One vector is turned by the same rotation once a step. Each row is the vector after some number of steps, and that number follows the row.
The counts run from 0 to 378.
[150 123  88 104  97 148 153 131 183 124 139 154 148 116 159 121 119  95
 146  90 183 116 137  99  95 143 154 162  94 129 135 147 130 162]	16
[126 158 167  61  95 153 154 118 142  93 130 138 112 156  99 126 146 116
 147  98 118 116 160 120 129 164 169 134 138  94  91 145 159 102]	160
[101  97 176 108 127 123 148  99 114  99 109 168 114 154 122 108 183 126
 147 113 101 106 128 112 129 162 156 148 147  84 101 124 147  83]	179
[127 138 150 130 123 107 171 116 120 166 177 142 109 121  86  69 158 150
  96 169 146 131 158 143 136 112 110 152 152 136 159 129 148 110]	334
[118 167 153 110 141 100 168 151 127 109 114 139  96 116 116 148 110 149
 109 160 139 162 177 169 143 136  95 118 113  97  93  85 158 132]	93
[138 161 105 128 118 144 150 190 168 112 127 135 139 120 135 161 108 116
  67 103 179 115 107  92 110  88  87 155 132 130 155 128 136 137]	300
[100  82 105 178 144  96 121 118 173 122 104 124 138  92 149 168 134 153
 164 103 157 122  91 118  97 113 130 133  84 131 141  94 118 127]	258
[139 201 143 108 137 123 129 146 148 118 120 141 104 132  80 158  74 172
  90 160 143 157 114 147 160 121 111 140 151 124 111 111 159 144]	97
[159 179  94 110 120 110 137 188 163 151 121  96 140 110 127 142  92 138
 133 118 144 147 100 161 147 123  93 159 115 156 129  96 146 184]	83
[124 168 162 112 152 108 149 174  99 104 102 150 112 149 115 128 128 143
 105 167  89 127 141 155 170 140  93 138 174 108  92 100 159 129]	373
[140 120 143 105 115 122 190 101 137 144 158 166  98 107  98 124 126 147
  82 122 193 116 109 103 101 140 119 146  90  93 155 123 152 106]	316
[120 132 112 127 133 116  97 144 153 102  77 145 154 154 166 114 141 103
 189 113 109 151 157 143 151 133 152 167 159 138  83 117 139 171]	220
[115 145 168  65 102 143 173 126 125  81 138 143 105 152 114 128 154 110
 141 115 107 111 178 128 131 156 160 119 134  88  91 143 156 101]	159
[107 120 157 119 130 141 122 161 123  95  93 141 144 171 129 122 176 110
 126  89  80 102  83  98 138 128 132 161 179 104 124 138 149 108]	175
[106 108 172 101 120 127 129  86 117 112 109 162 125 163 105  99 175 134
 157 102 113 125 115 108 132 161 170 169 160  97 101 131 152  90]	180
[125 142 124 130 118 104 175 191 111 153 154 105 139 117 138  83 172 114
 121 146 105 120 150 163 139 108  64 146 149 140 150 108 145 141]	347
[131 107  96 156 146 125 126 182 151 107 118 149 155 129 185 110 142  94
 173 164  93  88 151 147 142 122 115 134 155 149 113 126 116 176]	216
[116 146  85 157 107 135 118 167 180 118 125  96 159 100 145 151 127 116
 124 104 164 137 142 119 106  62 112 145 129 168 157 132 108 152]	280
[122 157 126 151 132  89 147 138 127 151 139 140 120 113 113  89 129 136
 115 181 147 173 189 176 150 100  92 144 153 156 126 104 144 147]	72
[145 139 123 109 133 124 104 105 166 108  94 179 131 146 135 122  94 122
 183 139 140 149 158 130 144 159 183 157 133 133  77 130 146 167]	226
[ 94  98  99 166 115 132 132 157 167 107 145 135 159 111 166 125 174  96
 136 130 139  96 165 111 110  71 120 126 147 153 158 158  97 121]	0
[112 104 121 175 150 103 139 155 119 144  98 163 142 126 141 100 159 132
  78 131 156 139 115 105 131  98  83 190 163 119 153  96 131 133]	45
[137 163 134  96 106 151 156 155 161 119 197 103 119 125  95 138 134 131
 134 154 108  68 140 149 135 113 129 107 142 143 153 181 131 119]	144
[161 126 108 128 133 127 134 129 161 154 121 182 141 128 132 109 112 137
 100 103 186 126  72  82 121 142 132 193 127 118 150 122 148 155]	37
[ 89  88 107 182 139  99  99 127 175 118  87 114 152 102 145 163 140 152
 162  93 152 142  93 117 111  99 132 150 109 150 143 101 115 133]	259
[126 151 116 116 131  95 175 186 136 124 108 105 118  97 154 153 122 130
 137 125 135 144 145 176 131 136  78 121  91 121 100  62 145 154]	87
[ 99 122 124 172 173 116  86 151 151  80  62 167 141 137 154 154 116 134
 126 138 124 138 119 112 148 109 124 154 157 120  99 104 124 150]	241
[151 117  98 103 103 144 169 123 180 121 156 164 136 109 157 120 115  92
 134 116 189  98 164 107  97 144 143 143  90 126 140 154 127 152]	15
[115 114 133 122 121 116 164 119 130 105 104 197 121 130 149 100 139 103
 100 118 178 149 192 104 114 140 122 154 119  90 106 109 145 130]	28
[122 125 129 124 143 115 133 114 144  97 103 189 123 138 157 123 111 110
 166 172 126 133 206 145 143 155 160 131 131 113  70 122 132 162]	224
[ 97 132 127 177 142 110 104  96 173 117 144 139 126 108 111 131 121 155
 122 171 163 157 178 129 127  67 138 124 150 162 142 143 118 120]	268
